Rotation paths and how fast each direction turns (degrees per step):
Each turn is a multiple of 5 degrees from 10 to 175, or 0.
Path 1:
[ -7  -4   0  11 -21  -4 -18  31   7  -8  -5  -2 -18  -4  -8   7 -22 -31
   9  20   0 -14  27 -18   2   0   7  10   7 -14  11  -9  20  -5  10   5
  27   4   3  -6  30 -11]
[-13  -7   1  11  -9  -2 -12  38   1 -10   6   2 -20 -13   7  13 -26 -22
  11  19   2  -7  19 -21  -3  -8   9   5  -4 -13   1  -3  23   7  10 -12
  28  12  -4  -4  27 -14]
[ -6  -5   7  10  -1  16  -6  30   4 -17   9   8 -14   0   5  10 -41 -24
   8  13   9   1  21 -22  -8 -22  11  -3   3 -10   3  -6  16  14  14  -9
  29   7  -6  -5  20  -8]
[ -4 -10   2  16   3   8  -1  26   6 -20  -1   2 -13   5   3   9 -32 -40
   4  11  10   8  20 -25  -5 -17  11  -6  13 -20   6 -16   4   6  11   9
  26  -4   7  -8  20  -8]
[ -1 -13   4  19  13  -4  -5  21  -2 -24  -9  -8 -13  -3   4  17 -17 -38
   8  22  13   8  14 -27  -3  -9  11   1   6 -24   7 -11   6  -2  -1   1
  26   8   9  -6  22 -19]
[ 11  -4  12  12  13   4  -5  15  -3 -25 -10  -5 -11   0  -7  23 -21 -30
  11  29  13  -5  19 -15  -3 -13   5  12   6 -13  12  -7  15   0  -3 -12
  31  16  -3  -8  24 -17]
[ 10  -4   4   8  -4   4   2  24   4 -14  -8  -2 -17   0  -9  23 -26 -37
   7  25   5 -11  26  -2   6 -15  -5  13  15  -5  10 -11  16   1   0  -1
  32   5   0 -17  24  -6]
[  3 -13  -6  11 -10  -6  -2  32   4  -5  -1  -7 -23 -12  10  23 -26 -36
   8  23   3   0  21  -7  15 -14  -2   4  11  -2   0  -1  15   0   3   2
  30  10   5 -16  24 -11]
[  9 -16  -1  12  -9   8 -13  20   7 -10   7  -4 -18  -7   9  15 -34 -25
  12  23  10  10  21 -20  10 -16   6  -2   3   5   0  11  13  -1   8  -4
  29  16  -3  -9  24 -20]
[ 12 -13   1  14 -15  16 -12  19  13 -10   4   5 -15   4  -9   7 -31 -31
  11  16  12   8  28 -28  -2  -9   6   2   4  -1   7   0   7  -3  13   2
  25  -1  -5  -9  29 -21]
[  1 -14  -1  15 -13   0  -5  31   6  -9   1   5 -18  -4  -9  17 -13 -36
  15  15  11   5  23 -31 -10   2   1   6  -2 -15   4 -10   6   0   8  -2
  20  -6   0 -13  30 -23]
[  1  -7   4  11   1  -2   0  27  -5 -17   6   4 -19  -5   1  30 -18 -28
  18  19  15   3  15 -27 -16  -6   1   1  -6 -13   3  -7  13  10   6 -21
  21   6  -6 -18  24 -22]
[  4  -1   5   7  -1   6   6  15  -5 -22   5   5 -15   9   1  29 -33 -33
  13  18  17   0  18 -16 -11 -18  -1  -6   8  -5  11 -10  12  10  13 -13
  23   3  -5 -26  17 -10]
[  2  -5  -4  11  -7  -8   1  12  -3 -21  -2  -6 -17   8   6  23 -28 -44
  10  19  12   3  18 -15   1 -13   0 -10  17  -8  13 -12   9  -2  12   7
  21   0  10 -27  18  -8]
[  3  -8  -1  14  -6 -15 -15   8  -5 -20  -5 -14 -18   1   8  21 -20 -34
  13  29  12   2  16 -20   6  -4   7  -6   7  -8  14   2  15 -12   8  -1
  23  15   9 -16  23 -20]
[  8   0   6   8 -15   0 -20   9   1 -19  -3  -5 -14   4  -9  14 -28 -24
  14  30   9 -11  24 -18   1  -4   7   5   5  -2  19   3  23  -9  11  -8
  27  14  -5 -10  27 -17]
[ -4   1   0   7 -26  -1 -13  28   6  -8   1   3 -18  -1  -9  11 -27 -30
  10  19   1 -17  28 -15  -1  -4   2   7   7  -7  13  -8  23  -2  15  -1
  26   1  -2 -12  29  -8]
[-17  -6  -2  11 -17  -6 -11  37   1  -7   9   0 -22 -11  11  14 -28 -27
  11  14   1  -4  19 -22  -2  -7   7  -3  -1 -13   2  -4  21   6  16  -6
  25   8   1 -10  24 -11]
[ 3 -3  4 -2 -2  3 -3  2 -4  2  0  3  6  1  4  2  1 -1  1  0  0 -2 -3  4
  8 -7  7  5 -6 -8  0 -3  1 -5  6  0 -5 -4 -3 -6 -1 -4]  0
[ 4  3  0 -1  5 -6  2 -7 -4 -4 -6 -6  0  2  1  6  1 -4 -1  6  0 -4 -1  8
  6 -2 -3  1  6  1  5 -1  2 -4 -4  1  1  4  4 -4 -2  3]  45
Path 2:
[ 20   7   0  -1 -27  15  -4  17  20 -26  -2  -7  14  -1  -6  -9  13  -5
  16  -2  23  -1 -24   5 -15  18   8   4 -10  31   3  -8  -9  -7  17   6
   4 -11   5 -14 -29   4]
[ 13  18  -4  -3 -28  12   4  15   1 -18 -21 -16  17  -2   6  -4   7  -4
  13  -6  13  -5 -18   6 -12  15   5  10   3  23   4 -18 -11  14  15  23
   8  -7   7 -27 -29   1]
[ 11  15 -11  -4 -28   8   1  19   9 -16  -6  -9  18   7   9 -15  19   0
  12   6   1   8 -22  10 -12  20   7   0  -2  18   2  -2 -18 -10  27  15
   2 -15   7 -25 -26  16]
[ 19  12   2 -12 -29   8 -15  17   7 -22  -6 -14  18 -11  -6 -12  13 -10
  13 -13   7   1 -22  12 -10  17   0   2  -6  22   3  -6 -10  -7  17  15
  16  -5  11 -29 -20  -2]
[ 19  20  -3  -3 -25  13   4  14   8 -20  -3 -15  18  -2  -4  -9  13   2
  15   3  21  11 -23   8 -14  13  12   3   5  32  -1  -8  -9   9  22   3
  -1  -7   4 -24 -26  -2]
[ 11   7  -9  -1 -27   1   7  29   9 -29 -14 -15  13   7   5  -2  12  -7
  17  -6   9  -4 -18   8 -17  24   3   6  -6  20  -2 -14 -10  -3  13  20
   4 -10   1 -26 -26   5]
[  9  16  -4  -6 -32  17  -8   8   7 -15  -4  -3  20   0  -1 -18  16   0
   8  -3   8  -2 -24  -1 -12  12   5   8  -5  20   9  -5 -16   0  21  15
  11 -14  10 -27 -34  10]
[ 25  16  -2  -6 -24  14  -5  16  11 -16 -14 -18  16  -9   6  -6  10  -6
  14  -3  11   6 -22  21  -6  19   4  -3   2  29   5 -10 -14  -5  24  17
   4  -4  11 -15 -20   5]
[ 11  20  -8  -9 -27   0   3  21  -2 -21  -5 -18  18   0  -3 -13  16   0
  15  -3   5  11 -19   8 -15  15   5   3   2  19  -5  -5  -8   7  19  10
   6  -8   2 -41 -22  -4]
[ 16   5  -4  -2 -26   9  -3  21  18 -28   0  -6  15   4  -5 -10  16  -5
  17  -2  18   0 -24   3 -18  20   7   4 -13  27   1  -6 -10 -10  16   6
   3 -12   4 -19 -28   5]
[ 14  17  -2  -4 -29  16  -1  11   3 -18 -18 -14  18  -5   2  -5   7  -5
  12 -10  16  -8 -20   4 -10  14   4  11   0  25   7 -17 -11  13  16  21
  10  -7   7 -24 -31   1]
[ 13  18 -11  -4 -26  10   5  19   8 -14 -10 -12  17   5  12 -11  17   1
  12   7   4  10 -23  13  -9  19   8   0   2  21   2  -5 -17  -3  28  15
  -2 -12   7 -23 -26  14]
[ 15  11  -1 -12 -29   4 -13  22   6 -23  -5 -16  17  -7  -6 -13  15  -9
  14 -13   3   2 -21  12 -12  19  -1   1  -8  18   2  -3 -11 -10  16  15
  15  -7   9 -33 -19   0]
[ 20  18  -1  -4 -26  16  -2  11  11 -20  -1 -11  18  -3  -7 -11  13   1
  14   0  23   8 -24   5 -14  11  12   3   1  33   2  -6  -9   7  20   1
   2  -8   6 -22 -27  -2]
[ 15  11  -8   0 -24   4   9  26   7 -27 -18 -18  12   5   8   0  10  -6
  17  -5  12  -3 -18  10 -15  23   3   6  -3  23  -2 -17 -10   2  14  20
   2  -7   1 -23 -25   3]
[  5  15  -8  -6 -32  11  -4  13   5 -16  -4  -4  21   5   1 -19  18   0
   8  -1   3  -1 -23   0 -13  15   6   7  -6  16   6  -3 -16  -1  21  16
  10 -16   7 -32 -32  12]
[ 25  14   0  -7 -26  17 -10  15  14 -17 -11 -15  16 -10   3  -9  12  -8
  13  -5  12   3 -23  19  -6  19   3  -2  -2  28   7  -8 -14 -10  22  16
   8  -6  13 -15 -21   6]
[ 14  23  -6  -9 -26   4   3  19  -2 -19  -9 -20  18  -3  -2 -10  13   0
  14  -3  10  12 -20  10 -13  14   7   3   6  23  -4  -8  -8  11  20  10
   4  -5   4 -38 -22  -6]
[-6 -4 -4 -1 -2 -7  0  6  0 -3  5  3  0  6 -1 -4  5  0  0  0 -8  0  0 -3
 -3  3 -2  0 -6 -7 -3  5 -1 -8 -1  0  2 -4 -2 -7  0  3]  115
[ -5  -4  -1   6  -1   2   6   0   2  -3  -4   5  -2   6   2   4  -2   0
   0   0   5 -10   1  -8  -3   1   1   6  -4   1   1  -6   0   5  -5   3
  -2  -3  -3   3  -7   3]  80
